In the rows, 128 means zero.
A: 5 groups of rows, each row roughly a mix of its group's hidden directions:
A (193 x 11):
[[102 134 101  93 139 156 153 156  86 103 107]
 [120 150 172 161 152 151 168 115 129 135 166]
 [ 73  97 127 121 151 130 147 160 108 162 111]
 [159 103 154 178 149 101 153 144 136 145 103]
 [149 130 165 117  86 163  97 131  91 117 149]
 [113 146 131 135 149 176 174 162 145 116  98]
 [ 96 148  71 114 120 142 128 162 157  99 129]
 [155 136 127 101  68 111 131  99  91 123 141]
 [107 146  91 135  86 141  98 130 128 120  75]
 [159  66 130 112 132 115 124 104 131 164 102]
 [163 147 163 164  85 126 111 100 115 137 152]
 [128  92  93  91 126 166 131 162 126 145 161]
 [ 95 112  74 119  95  92 141 123 106 149 132]
 [119 177  88 123 144 120 101 129 165  94 114]
 [113 120  86 179 114 109 163 142 136 158 113]
 [124 154 126 177  73 105 145 135 112 145 110]
 [180 107 165 133  94 149 121 141 119 166 132]
 [119 108 142  77 145 123 162 136  83 101 146]
 [ 99 129 109 123 162 116 130 189 122 107  92]
 [148 136 136 148 111 161 134 192 127 161 148]
 [149  97 186  99 147 132 106 162 122 113 132]
 [162 175 161 102 119 134 119 112 120  90 101]
 [126 141  95 102 134  93  97  75 122 112 151]
 [158  95 102  86 129 132 117 103 126 134 180]
 [115  82 131 111 153 162 138 168 116 166 140]
 [139 100 171 156 102 135 176 135 104 152 140]
 [136 131 147  61 133 107 104  93 131 105 117]
 [115 114 148 146 118 148 172 125 163 173  96]
 [156 130 189 121 118 167 136 157 106 141 114]
 [175 112 165  83 131 146 115 106 131 111 155]
 [ 95 103 112 123 154 146 155 182 127 154 105]
 [109 152  81 151 178 136 151 104 151 130 125]
 [ 67 136  86 116 137 101 124 159 119 125 109]
 [122 129 191 169 146 129  93 121 142 131 146]
 [ 86 157 112 159 109 100 127  75 134 125 138]
 [134 143 113  75 117 131  83 103 137  97 154]
 [124  88 163 141 112  96  97 120  95 116 164]
 [108 115 120 162 117 123 146 190 134 138 169]
 [129 131 116 143 132 167 151 185 104 166 116]
 [137 116 129  93 151 137 125 177  90  84 126]
 [ 91 145  82 113  86  94 151 124 140 116 133]
 [123 112 168 141 143 156 148 176 127 164 100]
 [ 96 174 114 120 170 147 135 102 133  88 135]
 [156 143 143 117  97 121  68 109  95 114 112]
 [140 118 103  76  89 126 137 116  80 129 144]
 [114 138  97 174  79 127 142 150 122 157 104]
 [130 120 111  74 102 144 104 136  89 100 154]
 [164 151 158 142  91  90 107  97 151 143 124]
 [137 136 171  70 116 114 126 134 123 132  82]
 [106 106 141 137 131 171 153 127 133  96 184]
 [154 146 134 112 152 151 115 110 104  88 181]
 [129 100 154 105 135 130 104  92  72 100 128]
 [126 168 120 104  77 110 133 105 118 127 172]
 [117 146 160 198 119 118 135 136  94 140 128]
 [148 143  92  98 115 150 137 173 166 151 109]
 [140 115 151 123  86 146 127 154  83 121  82]
 [115 161  84  77 123 144 124 115 145  93 139]
 [ 85 156 131 157 170 150 117 107 163 127 148]
 [126 123 120 170 111 111 178 153 127 176 129]
 [ 82  86 105 106 163 117 105 121 131 157 145]
 [119 116 145 190 157 116 159 128 147 158 113]
 [120 117  85  59 117 124 127 134 115 117 154]
 [109 176 112 163 143 131 153 129 181 136 125]
 [174 144 155 157 135 144 136 117 163  82 140]
 [119 145  92 132 164 120 117  74 161 137 154]
 [148 144 144  73 150 150  83 139 124 110 151]
 [120 132 121  81 103 142 104 136  82  93 102]
 [140 121  78 116  82  94 133 156 154 142 120]
 [145 154 110 135  88 140  89 131 169 167 125]
 [147 133 125  75  86 122  90 138 103 104 140]
 [100 131  74 149 119  85  88 119 132 127 121]
 [176 109 163 157 147  94 141 153 116 147 109]
 [ 81 149 145 123 139 107 118 108 136 138  68]
 [118 130 101 110 152 112  89 106 122  66 120]
 [139 160  79 110  96 103  99 119 141  95 143]
 [116 133 102 103 104  96 132  84  99  99 162]
 [125 152 125 103 136 140 112 111 139 137 203]
 [ 81 144 115 120 146  88 135 114  87  93 118]
 [ 93 128 112 153  82 156 158 129 145 158  99]
 [103 155 150 150 182 129 114  90 126 129  96]
 [109 120 130 136 166 139 151 101 175 125 176]
 [125 129 130 108 148 174 110 116 161 147 183]
 [142  90 186 154 129 113 131 145  87 129 132]
 [148  91 133 134 147  86 152 111 169 150  98]
 [122 139 148 188 149 112 161 109 150 160 140]
 [135 106 103  62 154 123 103 120 131 156 142]
 [118 133 116 168 115  72 110 127  94  98 112]
 [108 116  88  91 135 139 112  97 167 115 165]
 [152  81 148 130  98 106 107 129  78 146 119]
 [107 112  94 183 132 123 148 158 147 162 134]
 [112 107 172 141 156 144 130 154 131 130  70]
 [122 150 140 107 173 146  92  98 120  85 144]
 [ 90 158  91 126  95  93 132  98 124 106 148]
 [122 110  94 142 169 178 135 157 118 135 160]
 [103 112  95 192 136 115 144 132 158 127 145]
 [ 94 153 101 165 129 119 157 137 134  81 100]
 [ 92 177 130 164 145 108 123  92 135 109 107]
 [126 126 128 129  69  90 118 113 135 163 164]
 [103 103 163 109 158 139 175 115  90 126 137]
 [129 156  97  88 118 135 159 118 127 122 185]
 [ 69 144 107 113  89 110 129 119 109 162 133]
 [118 145 116 118 102 160 125 145  73 121 174]
 [135  93  88 173 116 106 160 154 128 150 142]
 [141 149 166  97 104 150  96 122 118 107 175]
 [131 123 184 135 171 152 114 135 111 125  87]
 [133  76 114 164 100 111 117 146 118 171 115]
 [ 62 124  92 127 138  96 147 121 113 111 134]
 [ 92 152  76 135 105  90 120 110 137 103 141]
 [117 141  96 108 140 136 136 113 138  74 179]
 [168  97 134 150 111 110  89 164 105 147 106]
 [112 125 103  72 129 149 144  93 143 131 169]
 [174 128 184 123 118 135 122 100 143  94 144]
 [138 147 123 175 149  99 119 142 136  74 102]
 [122 147 115 113  99 126  81 143 121  90  80]
 [ 97 131 145  86 142 157 111 131  70 126 115]
 [ 76 174 110 138 101 119 162 120 148 132 141]
 [ 87  98 127 181 160 104 125 116 117 142 109]
 [117 130 200 128 152 150  95 115 118 119 123]
 [138 103 150 103 168 157 164 123  80 126 129]
 [123  88 136 185 130 130 164 144 124  99 105]
 [140 139 138  97 121 120  64  91 124 123 159]
 [108 120  74 119 141 125 157 124 178 129  98]
 [141 143 100  58  98 126 112 131 111 122 147]
 [127 151 151 110 153 176  75 135 127 100 130]
 [122 148 120 136  92 124 128 104  83 132 185]
 [159  97 168 108 166 145 118 124 168 118 148]
 [ 89 185 103 145 103  99 112 122 136 119 112]
 [106 154  91 157  88 158 110 136 138 131 167]
 [131  94 184 152 124 106 125 125 128 173 106]
 [134 122 150 101 155 149 119 122 124  95 193]
 [113 178  99 154  84 120 124 110 123 136 163]
 [125 124  97  85  75 133 146 136 135 134 169]
 [137  84 170 158 108 135 162 142 106 155 137]
 [132 123 130 180 132 118 167 137 161 176 137]
 [103 135  60 125 116  86 134 117 130 127 106]
 [ 99 160 176 122 124 165 107 149 118  94 138]
 [107 118 153 171 181 156 125 146 157 115 128]
 [ 68 119  95 166 152 109 123 136 140 147 121]
 [155  81 162 122 152 138  88 148 115 118 100]
 [122 153 160 190 116 135  93 126 121 146 105]
 [159 101 116 142 139 165 126 137 177 154 162]
 [125 148 162 183 157 132 118 135 140 138  84]
 [115 150 130 155 103  92 113  76 129  89 134]
 [140 141 118  89 113 103  97 134  86 120  81]
 [123 141 114  96 161 108  88  83 146  97 127]
 [136 138 105  85 111 146 148 159 122 130 185]
 [131 121 113  80 129 120  86 126 108  73 123]
 [105 135 125 104 136 142 137  97 136 122 201]
 [127 132 138  92 152 129 153 129 124 144 199]
 [157 119 183 117 138 162 135 145 133 147 171]
 [128 123  83  80 101 104 129 115 133  88 149]
 [144 124 148  97 106 119 109 121  63  97 139]
 [152 149 116 145 155 162 108 104 162 171 152]
 [167 114 153 157 128 142 114 183 138 145  98]
 [111 142 113 174 133 128 152 175 145 157  95]
 [ 83 119 105 171 148 116 158 122 170 142 132]
 [ 79 151 121 171 157  99 131 110 129 108 105]
 [168  93 117  80 100 128 124 135 101 126 159]
 [122 128 165 143 169 121 138  64 135 127 147]
 [ 88 147  90 164 161 130 148 121 159 141 108]
 [165 119 125 103 122 131 102  81 122 113 179]
 [147 148 129 151  97 158  62 132 130 110 132]
 [154  97 153 150 154 107 158 129 159 169 107]
 [134 112 135 101 180 106 115 106 122  75 136]
 [128 148  94 111 105 150 161 160 105 139 175]
 [141 128  82  73 103 110 113 112 132  98 139]
 [123  97 162 149 157 165 158 102 148 159 140]
 [150 103 150  87 137 135 134  93  94 134 173]
 [122 126  92 163  91 119 140 145 105 180 140]
 [128  93 108  84 170 158 124 153 126 154 144]
 [128  88 101  76 141 146 116  83 123 123 142]
 [117 135 122 108 159 142 150 148 182 122 175]
 [158 114 167 132 165 165 129 139 133 151  85]
 [123 149 141 169 153 134 129 119 131 185  89]
 [112 167 143 134 134 129  91  77 158 109 151]
 [146 118 175 150 142 161 133 120 177 155 143]
 [140 104 156 162 138 146 160 186 141 130 112]
 [142 110 184 143 132 150 141 130 159 175 120]
 [140 113 179 127 164 145 143 109 118 146 176]
 [161 126 160 130 103 147 131 179 106 162 105]
 [127  96  93  90  99 146 106 156  89 116 122]
 [ 88 127  97 113 101 127 131  99  93  84 146]
 [111 158 140 166  92  97 149 140 132 128  81]
 [144  76 174 112 123 121 119 153 114 120  90]
 [116 160  92 156  93 125  93 104 134 132 167]
 [185 135 154  81 111 135 116 103 122 113 143]
 [132 118 109 127 116 138 129 159 151 165  62]
 [158 100 149  90 139 136 159 116  95  95 157]
 [126 127 149 182 160 126 173 147 139 156 115]
 [138 148 178 154 166 172 121 140 104 130 125]
 [138 134 152  66 131 150  90 116 108 101 134]
 [135 144 136 127  65 140 156 104 144 141 168]
 [ 77 111 150 151 143 123  87 108 110 161 143]]
the four rows of each list that fit no group, in list order (the others fit one group, some only roughly):
    k950: [133  99 131  81 167 143 120 107 172 125 150]
    k236: [131 106 124  83 181 161 140 161 140 129 117]
    k898: [138 158 151 122 114 127 142 121  54 115 115]
    k15: [142 135 159 183 151 103 121 130 159 136  90]
    k145: [ 95  88 130 101 173 145 167 152 122 123 130]
    k866: [156  96 180 168 127 124 137 161 125 150 122]
    k126: [138 162 139 131  96 113  91  96 124  75 127]
    k308: [148 107 183 129 138 148  93 101 124 139 166]
    k593: [105 114 145 113 155 177 149 166 120 164 141]
    k420: [169  76 101  91 116 121 125 139 153 129 105]
 -> k15 k866 k126 k593
    k383: [109 116 176 147 176 128 110 109 149 100 107]
    k622: [141 156 168 172 127 151 106 127 176 136 137]
    k553: [156  81 170 118 170 149 132 145 135 122 149]
    k595: [104 174 114  96 159 131 111  91 131 100 104]
    k572: [109 171  89 126 144 123 167 106 168 114 121]
    k760: [120  88 108 126 122 112 136 140 156 154  66]
    k359: [165 165 152  89 101 166 138 138 108 121 141]
    k848: [ 92 153  93 125  76  99 106 144 109 131 121]
    k821: [119 183 122 180 159 131 143 114 142 108 128]
    k772: [ 96 164 103 177 134  83 143 120 119 121 137]
 -> k622 k553 k821 k772
    k810: [109 133 161 128 163 163  96 153 109 168 113]
    k455: [ 96 144 119 190 100 125 138 138 120 156  99]
    k978: [134 146 148 138 142 137 113 146 117 114  52]
    k736: [131 146 151 137 167 156  95 135 145  71 123]
    k737: [133 153 160 146 151 123 109  86 179 142 147]
    k17: [125 141 125 147 141 127 120  87 182 167 158]
    k225: [ 76 131  89 153 125  92 150 128 142 108 103]
    k82: [149 115 137 144 169 131 178 130 155 173 123]
    k352: [ 98 135 113  93 123 163 124 135  79 148 165]
    k880: [ 97 136 123 184 102 125 144 145 130 144  81]
 -> k455 k736 k352 k880
    k670: [159 161 141 127  74 160 108 109 125 140 155]
    k438: [149  95 165  86 152 130 109  96 110 111 102]
    k291: [121 154 143 152 130 118  96 134 136 145  59]
    k717: [163  90 172  99 127 151  90 135 142 141 125]
    k604: [156 123 188 146 137 158 113 148 139 165 133]
    k407: [107  97 148 148 124 150 174 146 101 163 155]
    k53: [148 153 136 133  65 143  95 131  95 141 142]
    k788: [138 101 110  98 159 167 156 175 137 142 121]
    k425: [120 140 119  93 165 124  96 103 137  85 164]
    k946: [143 123 160 141 143 183 146 177 115 143 129]
    k873: [154 155 130 105 133 123  98  95 155  86 165]
 -> k670 k291 k407 k873
    k960: [154  96 135 150 141 109 155 131 134 158  70]
    k586: [104 175 121 178  98 120 161 148 131 125 124]
    k907: [114 118  94 137  93  79 125  82 128 126 153]
    k14: [132 100 139 159 188 121 143 130 167 111 143]
    k902: [140 117 152 178 166 161 111 134 157 145 151]
    k170: [127 119 166  83 112 156 113 148  84 124 156]
    k554: [110 163 128 176 113  98 112  77 133 122 122]
    k682: [117 156 103 111 131 100 128  93 160  87  92]
    k54: [104 121  98 140 138 118 154 140 164 182 160]
    k899: [123 115 117 101 151  96 143 112  90 101 179]
    k416: [129 117 179 166 140 132 118 143 142 124  73]
    k102: [107 145 101 137 103 124 126  99 123 132 197]
 -> k586 k170 k54 k416
